Each row is a point on a hilly landscape, with its height.
J_598: [-22 -67 -38 -74 -14   8 -65  13  12  -5   5 -73 -63   2  26 -15 -29 -36
  53   1  77  12  -2  -2]  height 0.66
J_28: [-16  59  23   8 -14   8  38  47   3 -43  11 106  31 -19  30  31   4  82
 -89  45 -40 -12  -6 -49]  height 0.30
J_322: [-18 -70 -42 -73 -10  10 -64  10   7  -3   5 -76 -65   5  24 -13 -32 -45
  59   1  75  14   0   5]  height 0.66
J_560: [ 39 -19 -27   3  33 -14   9 -23 -13  38   8 -47  11 -13 -29 -20  10 -53
  41 -37  -9   8   0  26]  height 0.29
J_566: [ 18 -49 -39  -8  16  -5 -22 -21   0  37  -2 -74 -22  -4 -22 -12  -6 -63
  58 -39  34   3   3  35]  height 0.34
J_794: [ 32  62  40  65  13   8  58   6 -24  -2   1  64  55   2 -17   7  25  25
 -37  13 -77 -10   0 -15]  height -0.57
J_597: [ 30 -32 -35   0  28 -11  -4 -23  -7  39   3 -59  -3  -9 -28 -17   4 -57
  48 -39  10   6   2  33]  height 0.26
J_819: [ 15  83  34  69  -5   4  67  34   9 -20   3  94  66 -19  -3  34  27  71
 -81  29 -76 -16   3 -40]  height 0.31
J_389: [-90  -6   3 -49 -52   1 -82  25  46 -45 -27 -19 -55  30  39   5 -23  39
 -32   9  73 -22 -22 -39]  height 0.81
J_154: [ -25   59   20   -1  -28   15   39   56    9  -45   15  115   28  -22
   39   35    1   91 -100   51  -32  -13   -8  -52]  height 0.63
J_484: [-11 -73 -43 -55  -1  11 -54   1   1   6   4 -80 -60   3  13 -12 -30 -56
  64 -13  67  10   5  19]  height 0.58
J_502: [ 54  59  52  88  16  13  81 -29 -27  14   5  66  70  -8 -34   4  32   3
 -15   7 -96   4  29  18]  height 0.64
J_166: [ -9 -63 -36 -53  -4   6 -47   2   3  12   8 -66 -50   4  12 -11 -24 -37
  55  -5  64  18   1  18]  height 0.42
J_827: [ 43  60  46  78  16   9  66  -8 -29   7   1  62  62  -1 -27   1  30  12
 -26   8 -87  -4  11   2]  height -0.33
J_739: [-83  11  10 -22 -59  15 -54  38  47 -36 -14  27 -35  14  39  24 -21  74
 -48  22  70 -21  -7 -29]  height 0.64
J_748: [ 40  74  52  97   5  15  74  -8 -18   6   1  80  68  -8 -28  14  34  23
 -41  14 -93  -5  22   2]  height 0.31
J_576: [-55 -20   2 -43 -26  -1 -60  15  19 -20 -13 -15 -55  26  26   8 -23  24
   2  13  66   3 -15  -9]  height 0.35
J_195: [ 83   3  14  45  52 -17  94 -57 -28  33  19  -3  65 -32 -34 -11  35 -42
  27 -17 -96  21  34  32]  height 0.84
J_126: [  2 -68 -43 -29   6   5 -40 -13   3  22  -3 -86 -44   4  -7 -10 -21 -66
  66 -34  56   0   6  30]  height 0.57
J_505: [-76  -8   8 -39 -41   0 -68  23  34 -34 -19  -5 -53  29  32  13 -23  44
 -21  12  70 -12 -16 -23]  height 0.27
J_4: [ 66 -17 -21  18  57 -29  40 -48 -26  29  10 -41  38 -21 -37 -24  28 -79
  31 -40 -59   7  11  31]  height 0.56
J_148: [-14  13  10  -7   1  -3  -8  12 -15  -8   0  34  -9  13   7   3  -6  26
 -17  15  -2   6 -13 -10]  height 0.17
J_328: [-63  31   9  -5 -61  23  -5  51  32 -34  -1  83  -8  -9  40  35 -15  98
 -76  40  35 -21  -5 -39]  height 0.74
J_624: [ 51  48  36  64  24   4  66 -15 -31  14   6  43  61  -4 -25  -8  30  -3
 -10   4 -83   1   8   6]  height -0.18
J_977: [ 71  17   7  34  40 -11  71 -34 -30  27  17   0  63 -19 -28 -24  29 -32
  18 -12 -76  11  12  17]  height 0.45
J_307: [ 71  14   6  32  39 -12  70 -32 -28  25  16  -4  60 -18 -28 -23  29 -31
  20 -13 -75  10  11  17]  height 0.45
J_50: [-64 -21   0 -53 -34  -4 -73  17  27 -29 -19 -30 -62  28  31   5 -24  21
  -2  11  73  -6 -19 -21]  height 0.34
J_896: [-38 -34 -11 -50 -20   1 -53  11  12  -6  -3 -29 -50  16  22   1 -25   9
  19  12  66  11 -10   0]  height 0.41
J_184: [-34 -53 -29 -76 -20   2 -67  12  20 -13  -3 -66 -61   6  30 -11 -28 -17
  41   6  79   7 -10 -10]  height 0.65
J_524: [-71 -12   7 -41 -37  -1 -68  19  29 -32 -20 -10 -56  28  29  12 -23  35
 -15  12  68  -9 -19 -21]  height 0.25
J_36: [ 16 -55 -41  -2  16  -5 -25 -30   5  35  -8 -85 -22  -4 -30 -10  -5 -72
  59 -51  35  -4   7  41]  height 0.53
J_955: [ 64  46  45  75  24   9  86 -38 -27  20  11  49  72 -17 -35  -4  33  -6
   2   4 -91  10  31  23]  height 0.68
J_623: [ 57  38  27  51  27   1  65 -17 -31  16  10  29  62  -8 -25 -16  28  -9
  -1  -2 -80   4   7   7]  height -0.02
J_368: [ 77  20  22  51  39  -6  92 -48 -26  30  20  14  74 -28 -33 -13  33 -27
  22  -8 -90  17  30  27]  height 0.73
J_554: [ 16 -58 -43   6  15  -2 -25 -39   6  34  -9 -91 -21  -1 -33  -9  -5 -81
  63 -55  35 -11  11  44]  height 0.70
J_437: [ 75 -14 -15  23  59 -31  58 -51 -30  28  12 -34  46 -21 -33 -23  29 -78
  26 -36 -77   7  14  33]  height 0.68
J_963: [-90  -4   2 -45 -56   2 -81  27  47 -45 -26 -15 -52  32  41   7 -25  42
 -34  10  71 -21 -19 -38]  height 0.80
J_356: [ 53  51  40  70  23   8  71 -20 -30  14   5  48  64  -4 -32  -5  31   0
 -10   5 -88   0  14  10]  height 0.01
J_499: [-29  46  17  -4 -22   8  23  44   6 -40   6  97  16 -11  32  28  -5  80
 -78  40 -18 -14  -9 -46]  height 0.34
J_922: [ 11  81  33  60  -4   4  62  37   7 -25   3  96  61 -19   0  33  26  72
 -82  31 -73 -15  -1 -42]  height 0.22
J_208: [-77  -7   8 -39 -44   1 -68  23  36 -37 -21  -4 -54  29  35  11 -23  46
 -24  11  70 -12 -17 -24]  height 0.30
J_351: [  -3   75   29   32  -16    6   60   56   16  -39   15  115   54  -33
   23   45   18   95 -112   54  -67   -4   -2  -52]  height 0.78
J_299: [ 41  70  52  95   8  13  74 -12 -22   6   1  77  67  -6 -28  12  33  18
 -35  12 -93  -4  22   5]  height 0.26
J_158: [ 48 -12 -21   6  37 -15  20 -23 -19  36  11 -37  22 -14 -28 -24  15 -49
  36 -30 -23  10   0  23]  height 0.33
J_851: [  0  19  12   2   9   0   4  11 -20  -3   2  37   3  11   2  -2  -1  19
 -15  13 -17   3 -13  -9]  height 0.10
J_105: [-39 -44 -20 -67 -20  -1 -64  12  19 -13  -3 -52 -59  11  29  -6 -27  -7
  31   8  77   8 -11 -10]  height 0.52
J_966: [  1  -9  -6 -18   5  -2 -11   6 -10  12   6  -4 -11   5   3  -9  -8   1
  15   4  16  16  -9   6]  height 0.26
J_857: [-23 -57 -32 -72 -15   5 -61  11  12  -6   4 -68 -59   5  27 -11 -30 -25
  46   4  78  14  -5   0]  height 0.59
J_869: [-67  -9   7 -34 -35   1 -59  21  25 -28 -16   4 -51  28  28  14 -23  42
 -17  16  64  -4 -16 -15]  height 0.33
J_294: [-67   9  11 -19 -41   7 -39  31  30 -30 -13  38 -33  14  29  25 -20  69
 -42  26  54 -12 -12 -23]  height 0.51
J_868: [  7  40  24  19  10   1  23  16 -23 -13  -1  58  21   9   2   2   6  29
 -33  17 -42  -3 -11 -20]  height -0.13
J_582: [ -2 -66 -39 -43   2   5 -44  -3   2  16   5 -74 -48   1   6  -9 -23 -48
  60 -15  60  12   4  25]  height 0.43
J_667: [-64  25  10 -10 -51  15 -17  43  32 -31  -7  69 -14   0  36  30 -18  87
 -64  35  41 -17  -7 -33]  height 0.63
J_58: [ 35 -24 -30   1  29 -12   2 -22 -10  38   6 -51   5 -12 -28 -20   6 -54
  45 -35   2  10   1  28]  height 0.27
J_435: [-39  10  10 -17 -16  -1 -22  18   1 -18  -8  40 -21  17  18  15 -14  46
 -26  21  23   1 -15 -14]  height 0.30
J_469: [-85  -9   5 -49 -47  -2 -82  22  42 -43 -27 -21 -57  32  36   5 -22  34
 -26   7  73 -17 -21 -35]  height 0.72
J_243: [ 39 -21 -28   3  32 -14   6 -22 -14  39   5 -48  11 -13 -30 -21   9 -53
  42 -34  -6   9   2  27]  height 0.28
J_432: [ 52 -23 -31  15  49 -25  18 -45 -17  34   4 -52  23 -18 -42 -22  20 -80
  38 -46 -34   5  10  37]  height 0.45
J_500: [ 41  40  25  41  24   2  48  -1 -31   8   4  37  44   2 -19 -10  20   1
 -13   2 -66  -2  -4  -3]  height -0.19
J_72: [-27 -22  -7 -33  -9  -1 -37   9   0   1   0  -9 -36  13  15   1 -17  14
  12  12  46  16 -10   4]  height 0.35
J_288: [-39 -41 -18 -61 -22  -1 -63  12  18 -11  -3 -48 -57  12  29  -3 -26  -2
  27   8  74   9 -10  -7]  height 0.47
J_462: [  4 -55 -37 -31   7   1 -34  -7   1  27   5 -66 -36   0  -3 -10 -16 -45
  55 -20  51  13   1  27]  height 0.34
J_954: [ 26 -47 -43  14  27 -11 -17 -49   5  36  -7 -82  -8  -7 -45 -12   4 -84
  54 -57  16  -5  13  49]  height 0.69
J_55: [-74  18   9 -15 -56  17 -34  42  39 -32 -10  51 -24   5  35  31 -19  84
 -58  32  58 -17  -8 -31]  height 0.66
J_875: [ 44  69  56  98   6  18  78 -17 -22   8   3  82  68  -6 -30  11  34  16
 -33  11 -97  -1  30  11]  height 0.58
J_847: [-10 -79 -45 -56   2  14 -57   1   2   4   3 -83 -64   4  12 -11 -33 -63
  67 -15  68   8   8  20]  height 0.68
J_765: [ 15 -55 -42  -3  15  -3 -24 -27   4  37  -7 -84 -24  -1 -27 -11  -8 -72
  61 -48  37  -5   6  41]  height 0.49
J_271: [-28  50  17  -2 -24   9  27  44   7 -41   6 101  18 -13  34  28  -3  81
 -82  42 -20 -14  -9 -45]  height 0.38
J_952: [ 39  -6 -16   0  29  -9  16 -13 -18  31  12 -28  19 -12 -20 -22   7 -32
  32 -21 -15  12  -4  15]  height 0.31
J_628: [ 40  63  44  76  13   9  63  -5 -26   5  -1  64  61   0 -26   3  30  15
 -31  10 -86  -6   8  -4]  height -0.42
J_562: [-50  24  11 -12 -35   8 -11  37  18 -30  -5  68 -13   5  31  27 -15  77
 -57  33  26 -12  -9 -31]  height 0.46
J_24: [-79  -5   9 -41 -47   3 -72  25  39 -37 -21  -7 -54  28  34  13 -23  46
 -24  13  71 -12 -17 -29]  height 0.36
J_992: [ 65  -2 -13  17  47 -19  48 -35 -27  30  14 -28  45 -19 -31 -26  24 -56
  28 -28 -56   7   6  21]  height 0.47
J_431: [-12  33  20   1   1  -1  11  18 -15 -21   0  61   8   9   9   8  -2  40
 -39  23 -23  -4 -13 -22]  height 0.01
J_672: [ 11 -60 -41 -13  11   2 -31 -21   4  30  -4 -82 -33  -1 -19  -9 -12 -66
  61 -43  45  -2   4  35]  height 0.47
J_390: [-47 -25  -3 -43 -25  -1 -56  14  14 -13  -9 -16 -53  23  25   6 -22  19
   6  12  64   5 -13  -4]  height 0.39
J_631: [-73 -19   2 -55 -37  -6 -78  16  34 -36 -24 -30 -62  29  32   5 -22  23
  -9   6  73 -10 -21 -29]  height 0.48
J_912: [ 77 -14 -12  26  60 -33  67 -55 -32  29  12 -30  50 -23 -34 -21  34 -75
  24 -34 -86  10  18  31]  height 0.75
J_132: [ 74   3  -4  27  47 -20  68 -39 -31  30  15 -16  59 -20 -30 -26  30 -49
  25 -20 -75  10  15  22]  height 0.58
J_549: [ 71  28  22  49  34  -3  83 -37 -29  24  15  20  71 -21 -32 -16  32 -21
  15  -4 -86  12  20  19]  height 0.48
Follow the land downhill from each row below. Which row is at the bottom of its valley?
J_966: J_794
J_432: J_597
J_72: J_794
J_576: J_524
J_963: J_524
J_158: J_597
J_435: J_794
J_243: J_597
J_869: J_524
